A hidden rule labels the rows of this table. It goes by one to three of the table's principal directions, not those with the most spread.
-0.338:0.404:2.150:-0.715:0.087:-1.111:-1.382:-1.708:1.470:-1.107:-1.990:1.084:0.260:-0.224:-1.742:0.434:-0.518:-1.173:-0.365:0.834:-2.451:1.983:-0.139:-0.331:1.428:-1.239:-0.509:2.021:-0.007:0.488:-0.128:-1.112 5
-0.687:0.708:-0.932:0.419:-0.003:-0.074:0.300:0.164:0.105:0.865:0.027:-0.559:1.049:0.407:0.111:-0.743:0.124:0.817:0.851:-0.504:-1.348:0.699:1.021:-0.166:-0.742:-0.090:-1.445:1.905:1.787:1.606:0.123:-1.696 5
-0.718:0.388:0.210:-0.605:-0.604:-0.011:-0.360:-0.485:0.475:0.021:-0.516:1.079:0.299:0.705:0.207:-0.606:-0.372:0.182:0.602:-0.143:-2.208:2.595:-0.036:-0.287:0.135:-0.622:-1.600:2.383:0.951:0.753:0.641:-0.982 4
0.105:-0.098:0.500:-0.496:0.104:0.432:0.040:0.053:0.120:-0.207:0.415:1.937:-0.361:-0.255:0.431:-0.392:-1.248:-0.829:-0.557:-0.382:-0.599:1.045:-0.862:-0.186:0.841:-0.772:-0.385:1.036:0.310:-1.186:0.820:-0.492 3
0.049:-0.176:0.791:-2.905:0.732:-2.614:-1.517:-0.817:0.265:1.167:-1.662:0.408:-0.129:-0.166:-1.066:1.234:1.224:-1.001:1.008:1.906:0.360:-0.685:-0.680:-0.351:0.561:1.274:1.712:0.500:0.450:1.128:-1.341:1.436 2
1.080:-0.010:-0.147:1.577:0.453:-0.692:-0.716:-0.117:-0.056:-0.247:-0.670:-1.957:1.790:-0.184:-1.541:0.581:0.815:0.572:0.799:1.574:0.154:-1.697:0.602:0.374:-0.167:0.633:0.089:-1.227:-0.123:2.071:-0.792:-0.044 5
-1.361:0.159:0.105:-0.126:-0.110:-0.051:0.074:-0.172:0.771:-0.147:-0.948:1.826:-0.796:-0.022:1.352:-0.004:0.452:-0.431:-0.163:-1.368:-0.624:1.957:0.935:-0.414:-0.789:-1.913:-0.401:1.229:1.167:-1.631:0.287:-0.910 2
0.945:-0.295:-0.764:4.115:0.195:-0.623:-0.105:0.030:0.373:-0.261:-0.887:0.580:1.797:-1.415:0.895:0.758:1.014:0.637:1.188:-0.250:-0.058:0.241:1.695:-0.426:-0.744:-1.071:-0.974:0.218:1.856:-0.705:-0.296:-1.595 3
0.378:-0.797:1.896:0.016:0.181:-0.101:-0.366:-0.194:0.409:-1.252:-0.416:2.369:-2.010:-1.161:0.527:1.334:0.082:-1.617:-0.957:-0.589:1.432:0.411:-0.312:-0.270:1.003:-1.521:1.752:-1.087:-1.864:-3.107:-0.291:1.227 2
-0.197:0.583:-0.670:1.615:-0.085:-0.553:-0.841:-0.134:-0.627:-0.734:-1.339:1.644:0.438:0.185:0.769:0.438:-1.412:0.674:0.544:0.396:-1.802:1.153:0.589:-0.545:0.018:0.862:-1.007:0.518:1.798:-0.934:0.821:0.127 1
0.657:0.601:1.675:-2.196:0.046:-1.666:-2.583:-2.176:1.087:-0.407:-2.350:2.163:1.411:0.485:-1.952:0.192:-1.847:-0.894:1.304:3.405:-5.617:3.270:-1.093:-0.302:2.150:1.228:-1.826:4.221:2.077:2.351:0.711:-0.663 4
0.970:-0.236:1.364:-1.466:0.286:-0.921:-1.230:-0.832:0.660:-0.295:-0.970:1.661:-0.154:-0.232:-0.825:0.849:-0.541:-1.395:0.553:1.973:-1.427:0.818:-0.965:-0.082:1.118:0.374:0.338:0.768:0.337:0.100:0.030:0.560 2
-1.173:0.413:1.025:-2.046:-0.137:-0.062:-0.184:-0.450:0.378:-0.594:-0.265:2.236:-1.462:0.450:0.234:-0.401:-1.431:-0.722:-1.073:-0.880:-0.655:1.988:-1.168:-0.465:0.992:-1.069:0.074:1.023:-0.350:-1.645:0.927:0.143 1
1.123:-0.225:-0.883:2.151:0.043:-0.589:-0.428:-0.180:-0.356:0.285:-0.544:0.753:1.173:-0.971:0.968:0.628:-0.029:0.645:1.288:0.790:-1.137:0.308:0.851:-0.324:-0.019:1.329:-0.805:1.004:1.929:-0.306:-0.025:-0.226 4
1.296:-0.357:-0.158:1.320:0.390:0.545:0.164:0.457:-0.195:-0.097:0.482:0.463:0.007:-0.833:0.530:0.588:-0.296:-0.395:0.389:0.548:-0.165:-0.768:0.591:0.226:-0.085:0.538:0.165:-0.376:0.561:-0.657:0.030:0.079 2
-0.727:-0.245:-1.667:1.068:-0.350:0.799:2.258:1.007:-0.112:0.624:1.728:-3.455:-0.341:0.097:0.686:-0.640:2.130:1.447:-0.816:-2.194:4.310:-2.599:0.411:0.318:-2.066:-0.766:1.082:-3.458:-1.607:-0.521:-0.727:0.017 5
0.898:-0.287:-0.040:0.124:-0.188:1.578:1.154:0.481:0.617:-0.791:1.535:-1.452:-0.747:0.368:-0.042:-0.105:0.344:0.225:-0.240:0.232:1.122:-0.868:-0.239:0.829:-0.906:-0.576:0.568:-2.734:-1.546:-0.349:0.391:0.513 4
-0.420:0.568:-0.242:0.169:-0.203:-1.501:-1.012:-0.754:-0.048:0.553:-1.219:0.109:1.623:0.311:-0.685:-0.194:-0.143:0.827:1.171:0.598:-1.909:1.350:0.087:-0.607:0.552:0.712:-1.437:2.432:1.475:1.965:-0.103:-0.905 1
-0.425:-0.548:-0.807:1.349:-0.288:0.590:1.390:0.367:-0.229:0.247:1.212:-1.123:-0.106:-0.857:1.116:-0.663:1.055:0.945:-1.139:-2.340:2.805:-0.885:0.116:-0.100:-0.373:-0.984:0.463:-1.068:-1.256:-1.606:-0.357:-0.305 4
0.419:-0.330:-1.363:2.409:0.172:0.034:0.125:0.127:-0.998:1.347:0.366:-3.620:2.891:-0.911:-0.632:-0.831:1.737:1.708:0.303:-0.279:0.504:-2.183:1.614:0.425:-0.167:1.216:-0.799:1.089:0.077:3.019:-1.476:-1.235 4
0.676:0.471:0.504:-0.287:-0.004:-1.737:-1.132:-1.211:0.762:0.049:-1.584:-0.999:1.045:0.303:-1.877:1.004:0.201:-0.103:1.478:2.548:-1.947:-0.005:0.036:-0.137:0.161:1.597:-0.365:0.432:1.011:2.387:-0.618:-0.075 1
0.488:-0.594:0.248:-1.641:0.471:-0.709:-0.957:0.508:-1.632:0.825:-0.355:-0.764:-0.645:0.117:-0.865:1.075:0.306:-1.173:-0.183:1.630:1.723:-3.091:-0.695:0.364:0.485:2.716:2.179:-1.776:-1.169:0.822:-1.232:2.781 4
-1.761:0.069:0.435:0.893:-0.695:-0.120:0.213:0.065:-0.527:-0.875:-0.558:1.627:-1.528:-0.049:1.108:0.157:-0.390:-0.102:-1.430:-2.621:1.505:1.085:-0.065:-0.876:0.363:-1.443:0.293:-0.438:-1.237:-2.848:0.162:0.369 1
-0.339:-0.436:0.429:0.839:0.148:-2.063:-0.659:-0.656:0.950:-0.738:-1.985:2.745:-0.791:-1.069:1.416:1.592:1.304:-0.236:0.352:-0.661:1.651:1.347:0.113:-1.047:-0.253:-1.916:1.218:-0.991:0.486:-3.500:-0.285:0.683 3
0.094:-0.167:-2.071:1.666:0.008:-1.051:0.483:0.058:-0.081:1.400:-0.107:-3.727:2.440:-0.162:-0.291:-0.272:2.784:2.058:1.082:0.118:1.941:-2.175:0.953:0.151:-1.741:0.690:-0.133:-1.203:0.678:2.237:-1.318:-0.640 3
-0.370:-0.603:0.288:0.617:0.126:0.001:0.697:0.721:-0.066:-0.161:0.173:-0.912:-1.398:-0.474:0.308:0.961:1.912:-0.585:-0.746:-1.283:3.785:-2.119:0.552:0.103:-0.996:-1.219:2.156:-3.138:-2.037:-1.452:-1.220:1.080 3
0.227:-0.120:0.532:0.544:0.315:-0.740:-0.735:-0.465:0.388:-0.319:-0.977:0.435:0.732:-0.526:-0.529:0.359:0.319:-0.275:0.072:0.364:-0.253:0.205:0.151:-0.127:0.437:-0.681:0.009:0.408:0.202:0.081:-0.308:-0.416 3
-0.050:0.168:-0.045:0.040:-0.116:1.350:0.210:0.252:-0.101:-0.419:0.778:2.972:-0.441:-0.095:1.703:-0.915:-2.048:-0.029:-0.233:-0.946:-2.247:2.694:-0.131:-0.192:0.712:-0.754:-1.501:2.496:1.239:-1.718:1.712:-0.860 4
-0.457:-1.417:-0.182:1.068:-0.158:0.920:1.602:1.426:-0.612:0.008:1.417:0.071:-2.291:-1.135:2.275:0.572:2.323:-0.283:-1.431:-3.181:5.767:-1.878:0.340:-0.009:-1.036:-2.077:2.632:-3.515:-2.928:-3.802:-0.981:1.625 2
-1.290:-0.776:1.284:-1.845:0.085:-1.567:-1.204:0.159:-1.272:0.326:-1.500:2.236:-1.816:-0.275:0.180:1.189:0.403:-2.144:-1.341:-0.710:2.841:-0.971:-1.272:-0.722:1.080:-0.020:2.377:-0.900:-1.601:-2.094:-1.083:2.398 5
0.656:-0.103:-0.392:-0.483:0.131:-0.379:-0.062:-0.065:0.373:0.272:0.042:-0.526:0.303:0.185:-0.056:0.283:0.709:0.433:0.969:1.077:0.114:-0.238:-0.165:0.192:-0.531:0.475:0.290:-0.701:0.332:0.591:-0.079:0.483 2
-1.892:0.677:1.986:0.143:-0.022:-1.720:-1.177:-1.992:2.385:-1.959:-2.749:2.950:-0.123:-0.484:-0.070:0.121:0.240:0.143:-0.618:-1.756:-1.508:4.574:0.457:-1.142:1.022:-4.460:-0.711:2.368:0.078:-2.149:0.450:-1.892 1
0.124:-0.689:0.158:0.060:0.127:0.016:0.377:0.510:-0.558:0.057:0.480:-0.164:-1.110:-0.636:0.518:0.612:0.830:-0.372:-0.689:-0.744:2.721:-1.580:-0.173:0.007:0.021:-0.022:1.738:-1.909:-1.635:-1.476:-0.721:1.422 4
0.766:0.261:-1.177:1.709:0.292:1.432:0.959:0.786:-0.120:0.451:1.484:-0.841:1.118:-0.294:0.592:-0.856:-0.350:0.955:0.668:-0.353:-1.163:-0.177:1.317:0.430:-0.686:0.091:-1.376:1.114:1.359:1.044:0.490:-1.642 3
0.815:-0.635:-2.006:1.439:-0.242:0.657:1.891:1.172:-1.053:1.344:2.381:-4.412:0.744:-0.249:0.081:-0.455:1.962:1.718:0.084:-0.673:4.071:-3.881:0.017:0.564:-1.351:1.499:0.999:-3.248:-1.610:1.172:-1.140:0.698 1
1.467:0.628:-0.515:-0.657:0.576:0.175:-0.471:-0.057:-0.030:0.847:0.339:-0.697:1.453:0.409:-1.148:-0.203:-1.348:-0.056:1.617:2.788:-3.542:-0.355:0.272:0.542:0.112:2.568:-1.308:1.938:2.463:3.134:0.421:-0.785 3
1.704:0.642:-0.318:0.600:-0.046:0.981:-0.360:-0.307:0.314:-0.212:0.593:-0.767:1.796:0.651:-1.058:-0.565:-1.601:0.772:1.685:2.496:-4.353:1.072:0.354:0.638:0.253:1.725:-2.362:1.964:1.722:3.108:1.041:-1.233 4
1.473:-0.366:1.118:-1.068:0.058:0.679:-0.565:0.029:-0.179:-0.720:0.704:1.626:-0.593:0.054:-0.418:0.215:-1.709:-1.006:-0.001:1.483:-1.019:0.550:-1.571:0.301:1.461:0.638:0.158:-0.027:-0.827:-0.342:0.856:1.085 4
0.935:-0.557:-0.129:-0.384:-0.349:2.160:1.512:0.965:-0.627:-0.015:2.820:-0.656:-0.871:0.082:0.257:-0.962:-1.117:-0.264:-1.142:-0.562:1.440:-1.147:-1.561:0.610:0.429:0.354:0.274:-1.442:-1.847:-0.677:0.756:0.510 5
-0.571:0.703:-1.024:-0.644:-0.090:0.023:-0.237:-0.337:-0.192:0.873:-0.188:0.111:1.323:0.648:0.151:-1.204:-1.053:0.772:0.540:0.389:-2.873:1.370:0.177:-0.078:0.035:1.084:-1.954:2.987:2.360:1.601:0.762:-1.301 1
-0.698:-0.133:1.395:0.725:0.686:-0.816:-0.736:-0.807:0.829:-1.138:-1.769:2.046:-0.816:-1.461:0.434:0.926:0.305:-0.954:-1.222:-1.170:0.271:0.848:1.073:-0.491:0.700:-2.135:0.997:0.543:-0.225:-2.757:-0.471:-0.323 2
0.123:0.165:-1.287:3.835:-0.366:0.194:0.428:0.424:-0.139:0.182:-0.114:0.509:1.412:-0.642:1.536:-0.033:0.417:1.259:1.399:-1.167:-1.103:1.266:2.076:-0.484:-0.998:-0.601:-2.040:1.623:2.183:-0.068:0.186:-1.961 3
-0.433:0.172:1.066:-2.766:0.211:-1.159:-0.847:-0.609:0.104:-0.476:-0.876:1.956:-1.605:0.420:-0.390:0.633:-1.230:-1.078:-0.665:0.787:0.172:0.483:-1.862:-0.430:1.110:0.461:1.369:-0.642:-0.526:-1.569:0.422:1.767 1
-1.660:0.788:1.770:-2.701:-0.088:0.348:-0.543:-1.008:1.351:-0.827:-0.686:2.045:-0.801:0.824:-0.613:-1.106:-1.368:-0.918:-1.044:-0.793:-2.853:3.506:-0.534:-0.159:1.139:-2.374:-1.080:3.159:-0.012:-0.024:1.080:-1.465 1
-1.491:0.002:0.348:-0.263:0.161:-1.038:0.134:0.298:-0.130:0.623:-0.556:0.509:-0.884:-0.354:0.344:0.394:1.227:-0.545:-0.463:-1.934:2.202:-0.365:0.459:-0.665:-0.218:-1.370:1.068:0.024:-0.485:-0.867:-1.012:-0.075 3
0.646:0.320:0.009:-0.553:0.373:1.416:0.340:0.903:-1.044:0.075:1.545:0.222:-0.268:0.383:-0.523:-0.667:-2.407:-0.721:-0.647:0.453:-0.910:-1.014:-0.786:0.440:0.834:1.262:-0.316:0.210:-0.005:0.565:0.886:0.044 5
0.523:-0.143:-0.091:1.349:-0.505:-0.651:-0.627:0.211:-0.791:0.367:-0.419:0.848:1.000:0.103:-0.243:0.379:-0.442:-0.321:1.092:0.629:-0.626:0.333:-0.399:-0.474:0.431:0.825:-1.106:0.843:0.832:0.985:-0.048:-0.243 5
2.145:0.341:-0.376:-2.984:0.924:-1.607:-1.845:-0.285:-0.649:2.392:-0.162:-1.127:2.371:0.750:-2.269:0.211:-0.443:-0.060:3.288:4.908:-3.560:-1.001:-0.736:0.508:0.914:4.628:-0.667:2.919:2.576:5.960:-0.574:0.630 2
0.093:-0.347:-1.732:3.855:-0.475:1.068:1.060:0.841:-0.724:-0.309:0.483:-0.730:0.497:-0.623:1.952:-0.025:0.724:1.398:-0.043:-1.568:1.264:-0.646:1.646:0.022:-1.498:-0.239:-0.631:-1.445:0.428:-1.610:0.069:-0.399 4
0.195:-0.510:-0.514:0.988:0.095:-1.014:0.124:-0.023:0.234:0.135:-0.531:-1.690:0.596:-0.409:-0.253:0.652:2.102:0.483:0.118:0.056:2.777:-1.854:0.099:0.022:-0.972:-0.411:1.196:-2.591:-0.740:-0.133:-1.070:0.545 5
0.045:0.452:0.058:-2.046:0.562:0.192:-0.209:-0.119:-0.093:0.406:0.164:0.886:-0.464:0.249:-0.140:-0.326:-1.636:-0.757:-0.239:0.948:-1.819:0.120:-0.493:0.144:0.537:1.277:-0.054:1.336:1.254:0.134:0.653:0.087 2
-1.380:0.241:1.098:-1.225:-0.672:-0.376:-0.659:-0.699:0.599:0.133:-0.870:2.631:-0.301:0.385:0.509:-0.559:-0.320:-0.586:0.316:-1.071:-2.278:3.812:-0.155:-0.737:0.853:-1.636:-1.563:3.887:0.738:0.070:0.472:-1.241 2
0.584:0.192:0.692:-2.719:-0.553:-0.672:-0.331:-0.778:1.120:-0.052:-0.006:1.345:-0.838:1.064:-0.370:0.291:-0.710:-0.437:1.351:1.863:-1.671:2.145:-1.904:-0.215:0.329:0.607:-0.285:0.433:0.457:0.367:0.901:0.759 1
-0.780:-0.275:-0.381:2.330:-0.505:-0.381:-0.245:0.501:-1.576:-0.089:-0.984:-1.483:-0.040:-0.077:-0.099:0.901:0.960:0.072:-0.601:-0.780:2.112:-2.201:1.085:-0.186:-0.556:0.988:0.701:-2.003:-1.178:-0.057:-1.330:1.049 1
0.556:0.115:-0.379:0.733:0.750:0.757:-0.022:0.123:0.092:0.100:0.273:0.646:1.099:-0.698:0.306:-0.662:-0.884:-0.089:-0.177:0.136:-1.698:0.202:0.716:0.302:0.224:-0.280:-0.956:1.737:1.649:0.054:0.590:-1.485 3
0.472:0.082:-0.180:-0.060:0.290:-1.210:-0.627:-0.380:0.278:0.514:-0.783:-0.933:0.956:-0.023:-0.787:0.561:1.009:0.359:1.245:1.324:-0.275:-0.516:0.376:-0.007:-0.302:0.799:0.144:0.083:0.681:1.648:-0.734:0.097 2
0.874:-0.167:1.010:-0.686:-0.079:-1.033:-1.141:-0.607:0.069:-0.165:-0.715:-0.195:0.471:0.202:-1.533:0.716:0.068:-0.430:0.825:1.847:-0.545:-0.068:-0.832:-0.004:0.965:0.941:0.268:-0.050:-0.715:1.598:-0.496:0.846 1
0.664:-0.072:0.956:-3.302:0.376:-0.485:-0.355:-0.648:1.269:-0.456:0.198:0.221:-0.766:0.617:-0.985:0.088:0.002:-0.314:0.139:1.665:0.261:0.430:-1.976:0.360:0.492:-0.379:1.283:-1.293:-1.113:0.021:0.476:1.299 2
0.423:-0.341:0.037:-0.461:-0.104:0.429:0.872:0.268:0.081:-0.075:0.911:-1.193:-1.141:-0.029:-0.108:0.406:0.378:-0.408:-0.569:0.104:1.930:-1.698:-0.564:0.326:-0.490:0.464:1.355:-2.543:-1.350:-0.777:-0.325:1.056 1
1.389:0.167:1.387:-1.638:0.383:0.901:-0.427:-0.213:0.848:-0.641:0.777:1.580:-0.185:0.252:-0.917:-0.284:-1.855:-1.100:0.412:1.649:-2.719:1.515:-1.039:0.456:1.266:-0.293:-0.666:1.500:0.201:0.772:1.165:-0.441 3
0.500:0.441:-0.113:-0.357:0.382:-0.722:-0.609:-0.467:0.626:-0.939:-0.892:-0.007:-0.084:0.464:-0.318:0.742:-0.202:0.742:0.753:1.600:-0.616:0.171:-0.013:0.136:-0.400:0.462:0.525:-1.574:0.385:-0.259:0.431:1.034 1
1.104:-0.619:-0.551:1.314:-0.092:2.983:1.742:0.918:-0.302:-0.213:2.928:-2.656:0.548:-0.405:0.014:-1.554:-0.015:0.731:-1.323:-0.949:1.113:-1.671:0.104:1.240:-0.132:-0.468:-0.332:-1.167:-1.971:0.481:0.322:-0.765 4
Here are more rows. What is the label of each one?
1.327:-0.131:-0.874:0.919:0.754:-1.353:-1.410:-0.036:-1.282:1.330:-0.966:-1.226:2.292:-0.609:-0.895:0.718:0.463:0.424:1.651:2.402:-1.121:-2.026:0.959:0.144:0.323:3.202:-0.125:1.150:1.721:2.883:-1.182:0.441 -> 4
-0.053:0.022:0.239:-2.131:-0.588:0.949:0.443:0.223:0.102:0.341:1.196:0.887:-0.701:1.071:0.056:-0.919:-1.152:-0.713:-0.027:0.221:-0.938:1.248:-1.680:0.144:0.300:0.027:-0.749:0.800:-0.047:0.379:1.067:-0.051 -> 5
0.115:-0.184:0.425:-0.738:-0.353:0.352:0.875:0.010:1.472:-0.656:0.693:0.756:-1.129:0.357:0.542:0.034:0.563:-0.177:0.167:-0.467:1.036:1.286:-0.888:-0.023:-0.734:-2.151:0.350:-1.450:-0.695:-1.482:0.665:-0.057 -> 3
0.225:-0.736:0.713:0.424:-0.177:-0.610:-0.776:0.408:-1.245:0.098:-0.571:-0.434:-0.299:-0.186:-0.719:1.095:0.860:-0.963:-0.167:0.370:2.041:-1.914:-0.255:-0.030:0.493:0.869:1.332:-1.560:-1.826:0.404:-1.313:1.701 -> 1
0.816:-0.151:-2.237:2.259:0.261:-0.557:0.238:0.445:-1.126:1.864:0.367:-3.136:2.854:-0.592:-0.177:-0.376:1.450:1.728:1.300:0.581:0.521:-2.543:1.248:0.206:-0.893:2.289:-0.767:0.405:1.565:2.849:-1.167:-0.823 -> 2
0.440:-0.211:1.104:0.604:-0.089:-0.623:-1.055:-0.577:0.206:-0.725:-1.044:0.414:0.734:-0.161:-1.174:0.475:-0.017:-0.599:0.059:0.836:-0.468:0.377:-0.420:-0.105:0.899:-0.518:-0.229:0.121:-0.618:0.613:-0.243:-0.095 -> 5
-0.380:0.252:-0.551:-0.089:0.136:-1.222:-0.683:-0.311:-0.680:-0.130:-1.044:-0.007:0.094:0.186:-0.042:0.450:-0.321:0.703:-0.072:0.476:0.567:-0.610:-0.362:-0.354:0.181:1.323:0.635:-1.014:0.169:-0.560:-0.090:1.292 -> 1
0.639:0.556:-1.363:-0.299:-0.283:1.261:0.747:0.662:-0.249:0.488:1.564:-0.316:0.598:1.133:0.442:-1.093:-1.390:1.018:1.141:0.827:-1.973:0.711:-0.386:0.393:-0.642:1.244:-1.688:0.714:1.555:1.406:1.415:-0.560 -> 5
-0.212:0.131:2.298:-2.035:-0.114:0.281:-0.825:-1.046:1.104:-1.339:-0.357:1.130:-0.789:0.365:-1.260:-0.275:-0.800:-0.791:-0.783:0.295:-1.607:2.228:-0.961:0.155:1.682:-1.582:-0.034:1.247:-1.818:0.159:0.501:-0.013 -> 4
-0.723:0.060:0.293:-1.614:0.426:2.040:1.487:0.340:1.066:-0.565:1.598:-2.030:-0.967:0.381:-0.359:-1.355:0.571:0.027:-2.092:-1.373:1.515:-0.936:0.018:1.101:-0.739:-2.299:0.978:-1.694:-2.098:-0.414:0.270:-0.526 -> 2
-0.468:0.384:-0.329:-1.664:-0.015:0.824:0.171:0.132:0.025:0.792:0.800:1.418:0.149:0.525:0.730:-1.413:-1.228:0.018:0.196:-0.361:-2.357:2.022:-0.320:-0.001:0.385:-0.098:-1.499:3.189:1.580:0.592:1.118:-1.155 -> 2
0.029:0.380:-1.207:1.946:0.000:-0.528:-0.358:0.016:-0.597:-0.281:-0.939:0.506:0.640:-0.115:0.883:0.473:-0.613:0.981:0.591:0.294:-0.776:0.062:0.847:-0.361:-0.528:1.153:-0.634:-0.261:1.724:-0.801:0.386:0.139 -> 1
0.502:0.420:0.691:-1.443:-0.473:1.458:0.556:-0.177:1.155:-0.805:1.285:1.734:-0.763:0.910:0.123:-0.897:-2.001:-0.386:0.266:0.416:-2.605:2.836:-1.298:0.183:0.460:-0.941:-1.476:1.272:0.347:-0.244:1.943:-0.872 -> 5
-1.455:0.040:-0.240:0.144:-0.094:-0.266:0.809:0.326:0.349:-0.870:0.012:3.169:-2.005:-0.341:2.511:0.032:-0.349:0.305:-1.082:-2.912:2.305:1.831:-0.595:-1.006:-0.279:-2.669:0.821:-1.131:-0.167:-4.946:1.078:0.394 -> 5
1.130:0.690:-0.441:-2.217:0.207:-0.563:-0.763:-0.073:0.282:1.645:0.420:-0.035:1.846:1.261:-1.224:-0.651:-0.740:0.243:2.890:2.885:-3.767:1.300:-0.683:0.206:0.181:1.901:-1.940:3.258:2.735:4.553:0.592:-0.991 -> 3
0.372:-0.184:-1.362:2.190:0.398:-1.380:-0.047:-0.034:0.178:0.096:-1.029:-1.845:1.130:-0.650:0.379:1.031:2.384:1.606:1.039:0.331:2.057:-1.739:1.470:-0.039:-1.612:0.169:0.946:-2.445:0.489:-0.120:-1.114:0.510 -> 4
-1.466:0.263:0.884:-3.858:0.444:-0.612:-1.413:-0.001:-1.640:0.668:-0.996:-0.728:-0.847:1.202:-1.883:-0.131:-0.836:-1.454:-1.663:0.964:0.358:-2.107:-1.191:0.340:1.217:2.142:1.642:-0.127:-1.474:1.671:-0.781:2.154 -> 1
1.216:0.816:0.207:-2.069:0.338:1.042:0.152:-0.459:1.213:0.166:1.174:-0.830:0.785:0.912:-1.417:-1.023:-1.572:0.077:1.067:2.303:-3.938:1.094:-0.450:0.825:0.275:0.987:-1.531:2.048:1.380:2.942:1.157:-1.325 -> 2
0.271:-0.092:0.564:-3.885:0.588:-0.129:-0.411:0.246:-0.203:1.270:0.594:1.369:-1.253:0.405:-0.012:0.057:-0.579:-1.385:0.519:1.234:-0.804:0.090:-1.065:0.207:0.656:1.345:0.942:1.438:0.494:0.667:0.064:1.203 -> 2
0.255:0.319:1.583:-1.466:0.769:-0.572:-0.940:-1.413:1.528:-0.567:-1.009:-0.473:0.664:-0.386:-2.018:-0.051:-0.077:-0.674:-0.434:1.334:-1.960:0.515:0.040:0.334:1.110:-0.734:0.103:1.468:-0.147:1.379:-0.294:-0.997 -> 2
0.555:-0.204:0.192:-1.315:-0.398:0.459:0.942:0.162:0.704:-0.070:1.258:-1.075:-1.005:0.662:-0.411:0.039:0.427:-0.125:0.173:0.456:1.330:-0.505:-1.237:0.346:-0.543:-0.124:0.780:-2.154:-1.376:0.083:0.140:0.780 -> 5
-1.228:-0.035:0.483:-0.024:0.060:-0.196:0.314:-0.044:0.414:-0.088:-0.418:-0.453:-0.592:-0.222:-0.071:0.014:1.125:-0.360:-0.993:-1.563:1.517:-0.301:0.591:-0.146:-0.375:-1.708:0.731:-0.394:-0.936:-0.640:-0.701:-0.470 -> 3
1.615:0.212:0.170:0.370:0.136:-0.491:-0.819:-0.348:0.537:0.036:-0.483:0.659:1.217:0.133:-0.804:0.599:-0.700:-0.373:1.961:2.530:-2.774:0.814:-0.029:0.059:0.147:1.075:-1.214:1.184:1.968:1.772:0.370:-0.595 -> 3
-0.608:-0.146:-0.092:2.049:0.272:-1.318:0.040:-0.465:1.124:-0.274:-1.061:-2.215:1.255:-0.804:-0.417:0.371:3.375:1.641:0.362:-1.377:2.484:-0.473:1.739:-0.164:-1.010:-2.581:0.701:-1.165:-1.116:0.518:-1.572:-0.924 -> 2
-0.918:0.000:0.429:0.289:-0.922:1.450:1.071:0.590:-0.519:-0.420:1.093:0.469:-1.680:0.408:0.604:-0.400:-0.955:-0.694:-1.261:-1.880:0.606:0.435:-0.274:-0.145:0.092:-0.578:-0.283:-0.294:-1.340:-1.309:0.440:-0.073 -> 1
-1.130:0.417:-0.331:0.600:0.050:-1.457:-1.456:-0.549:-1.298:0.217:-2.099:-1.560:1.193:0.285:-1.085:0.348:0.384:0.776:-0.229:0.465:-0.286:-1.196:0.962:-0.207:0.317:1.835:0.073:0.349:0.010:1.714:-1.147:0.693 -> 1
-0.092:0.093:0.534:-2.558:-0.108:0.613:0.282:0.158:0.049:0.272:1.072:-0.208:-1.086:0.863:-0.439:-0.475:-0.460:-0.361:-0.138:0.325:-0.136:0.218:-1.067:0.328:0.368:0.389:0.414:0.082:-1.052:0.773:0.316:0.768 -> 4
-0.086:-0.371:0.389:0.752:0.402:-1.207:-0.927:0.021:-0.849:-0.205:-1.163:0.244:-0.076:-0.690:-0.255:1.073:0.611:-0.291:-0.405:-0.062:1.832:-1.413:0.154:-0.322:0.578:0.307:1.447:-1.219:-0.958:-0.767:-1.004:1.315 -> 1
-0.216:0.128:-0.036:-0.580:-0.169:-0.237:-0.140:-0.549:0.666:-0.025:-0.371:-0.132:0.294:0.257:-0.031:-0.254:0.382:0.450:0.345:0.255:-0.791:1.044:-0.013:-0.004:-0.197:-0.321:-0.423:0.612:0.361:0.382:0.146:-0.314 -> 4
0.302:-0.176:-1.498:0.922:-0.072:-0.201:0.145:0.534:-0.642:1.350:0.182:-0.182:1.005:-0.141:1.137:-0.048:0.811:0.737:1.434:0.145:-0.266:-0.193:0.874:-0.099:-0.949:1.125:-0.753:1.020:1.875:0.857:-0.262:-0.310 -> 2
-0.447:-0.205:-0.652:-0.137:-0.079:0.259:0.727:0.562:-0.792:0.659:0.834:0.022:-0.288:-0.140:0.641:-0.542:-0.300:-0.143:-0.913:-1.156:1.586:-0.955:-0.735:-0.154:0.037:0.212:0.307:-0.419:-0.177:-0.962:0.073:0.125 -> 5
